Turns in one plane each, and the order they were made in; the first pair answered
turn q519:
[ 0.02 -2.04  1.53  0.85 -1.62  2.23 -2.64 -0.86 -0.15 -2.78  0.19  0.37
  0.32] |-> [-0.52 -0.32 -0.88  0.61  0.30  2.68 -2.05  0.36  0.18 -1.50 -0.23 -3.03
 -2.39]
[ 1.43  0.12  1.89 -0.75  1.00  0.29  3.59  0.38  0.63 -0.24  0.14  0.88
 -1.91] |-> [ 0.59 -0.33  3.03 -0.46  0.37  1.32  2.17  0.88  0.36 -0.36  0.24  1.91
 -1.16]
[ 0.38  1.45  1.43  1.58  0.59  3.16  0.90  2.75 -0.60 -2.07  0.01 -1.08
 -5.30] |-> [ 0.83  0.93  1.88  0.89  0.12 -0.55  3.43  1.19  0.98 -2.60  0.99  0.00
 -5.57]
turn q232:
[-1.56  2.61 -0.86 -1.88  2.07 -2.31  2.26  1.14  1.41 -1.32  2.35 -3.13
 -1.92] |-> [ 1.21 -2.25  2.88 -0.93 -1.09 -3.44 -0.78 -1.07  1.12 -1.36  0.63  2.50
  3.52]
[ 0.01  0.07  0.18  0.59  0.74  3.49 -2.24  1.18 -1.33 -0.98  0.23 -0.36
  0.70] |-> [-1.59  2.11  0.02  0.13  0.81  0.79  2.18  0.42 -0.62 -2.41  1.92 -0.44
 -1.49]
[ 3.36 -0.56 -0.09 -0.03 -1.63  1.36 -1.73  2.23 -0.87  1.74 -1.85 -0.39
 -0.28] |-> [ 2.13  2.42 -0.77 -0.99 -1.16 -0.78  1.55  1.91  0.11  0.92 -0.15 -1.63
 -2.98]
[ 0.04  0.93 -0.97 -0.06  0.29 -7.45  3.05 -0.37  3.30  0.94  2.01 -2.22
 -1.55] |-> [ 4.03 -4.03  0.74  1.31 -1.49 -4.57 -2.88 -1.06  1.20  2.89 -0.53  0.78
  4.10]
turn q962:
[-0.20 -1.22 -0.75  1.54 -1.36  0.61 -3.40 -1.08  0.81 -0.48 -3.26  3.89
  1.89] |-> [-1.16  2.30 -4.58  0.63  1.76  0.39 -1.24  1.01  1.99  0.93 -2.74 -1.40
 -2.87]
[ 1.25  0.20 -0.63  0.20  1.52 -3.27  1.21 -0.90  1.28  1.30 -0.50  0.41
 -0.24] |-> [ 1.26  0.03  0.46 -0.30  0.29 -3.34  1.12 -1.12  1.34  0.40  0.85  1.03
  0.39]
[-0.77 -0.47 -0.64  1.45  2.53  1.97 -1.26  1.25  1.58  0.18 -1.22 -1.73
 -0.70] |-> [-2.55  0.29  0.71  0.91  0.97  0.94  1.13  0.54  1.39 -2.18  1.11 -0.45
 -1.33]
[ 0.90  0.14 -1.76 -1.56  3.13  1.48 -1.13  2.24 -2.07  1.41  1.34 -1.57
  1.39] |-> [-1.99  1.39 -0.26 -2.19  0.71  0.90  1.07  1.42 -2.31 -0.61  3.62 -0.33
  0.71]

(2 to 4 turns a pair)
[-4.09  4.29  1.83 -2.28 -1.58 -6.74  3.32 -1.36  1.55 -1.80 -0.09  0.74
 -1.66] |-> [-3.11  3.71 -2.50 -1.04  2.88  1.74 -3.86  2.84 -1.32  1.88 -2.75 -5.24
 -1.88] : q232 then q232
[-1.05  4.21 -1.55 -0.83  1.36 -2.08  4.19  0.67  2.01 -0.37  2.02 -3.98
 -5.47] |-> [ 1.49 -1.06 -0.25  1.93 -0.01  7.43 -4.74  2.34 -1.56  0.21 -0.40 -1.95
  0.82] : q962 then q232
[ 1.21  2.42 -2.77 -0.60  4.23 -4.25  2.24  0.51  2.46  1.70 -3.03 -4.09
 -2.13] |-> [ 2.84 -3.53  1.74  1.18 -0.42 -0.53 -2.91 -1.75 -0.60 -0.07 -3.99  3.06
  5.59] : q232 then q519
[ 5.18 -2.43  0.06  3.18 -0.01 -1.88 -4.82  2.95  2.99  2.03 -3.83 -2.10
  1.80] |-> [ 4.54 -2.55  1.27  2.91 -1.54 -5.76 -1.96  1.30  4.65  0.37 -2.84  0.22
  2.03] : q962 then q232 then q962 then q519
[-4.97  4.49 -3.43 -0.51  2.24  1.14  1.25  2.48 -1.41 -0.01  0.97 -2.80
 -3.43] |-> [-0.35 -3.07  1.75  0.73 -1.93 -0.61 -3.37 -1.03 -1.02  0.62 -3.00  4.99
  5.40] : q519 then q232
[ 0.72 -0.18  1.12 -1.39  0.17 -4.88  0.45 -3.46  1.50  0.55 -2.42  2.48
 -0.13] |-> [-1.66  2.20 -1.75 -0.89  2.61  3.01 -2.96  0.57 -1.54  0.91 -1.48 -2.58
 -2.78] : q519 then q232
[-0.66  2.72 -1.91  0.14  3.03  0.88  2.26  2.55 -0.47 -0.33 -0.47 -3.84
 -3.23] |-> [ 4.36 -2.14  0.53  0.18  1.55 -2.84  0.12 -0.32  0.81  1.79 -4.13  0.57
  2.08] : q232 then q962
[-0.05  0.38 -0.08 -0.60  0.15 -5.39  3.57 -1.18  3.33 -0.82  0.89  1.54
 -0.43] |-> [-0.62  0.32 -2.02  0.89  1.22  5.84 -3.37  2.68 -0.64  0.38 -0.15 -1.36
  0.52] : q519 then q232
[ 0.27  0.01  1.21 -1.73  0.93 -7.19  2.60 -2.96  2.21  0.93 -1.64  2.73
  3.04] |-> [-3.06  2.60 -2.16 -0.83  4.72  4.65 -1.87  2.56 -1.90  1.37 -1.31 -4.26
  0.02] : q519 then q232
[-1.70  1.26 -0.94  0.95  1.51  5.06 -1.13  0.93 -1.45 -0.18 -0.25 -1.33
 -1.63] |-> [ 0.95 -1.24  1.91  0.68 -1.73 -2.83  1.35 -3.10  1.39 -0.68 -1.24  3.32
  0.91] : q519 then q232
[-0.36 -0.22 -3.65 -0.39  2.33  0.45 -0.32  1.47  0.73  2.18 -2.31 -4.50
 -0.99] |-> [-0.28 -2.40  2.08  0.46 -2.85 -1.08  0.30 -1.74 -0.07 -1.47 -0.88  3.24
  3.69] : q232 then q519
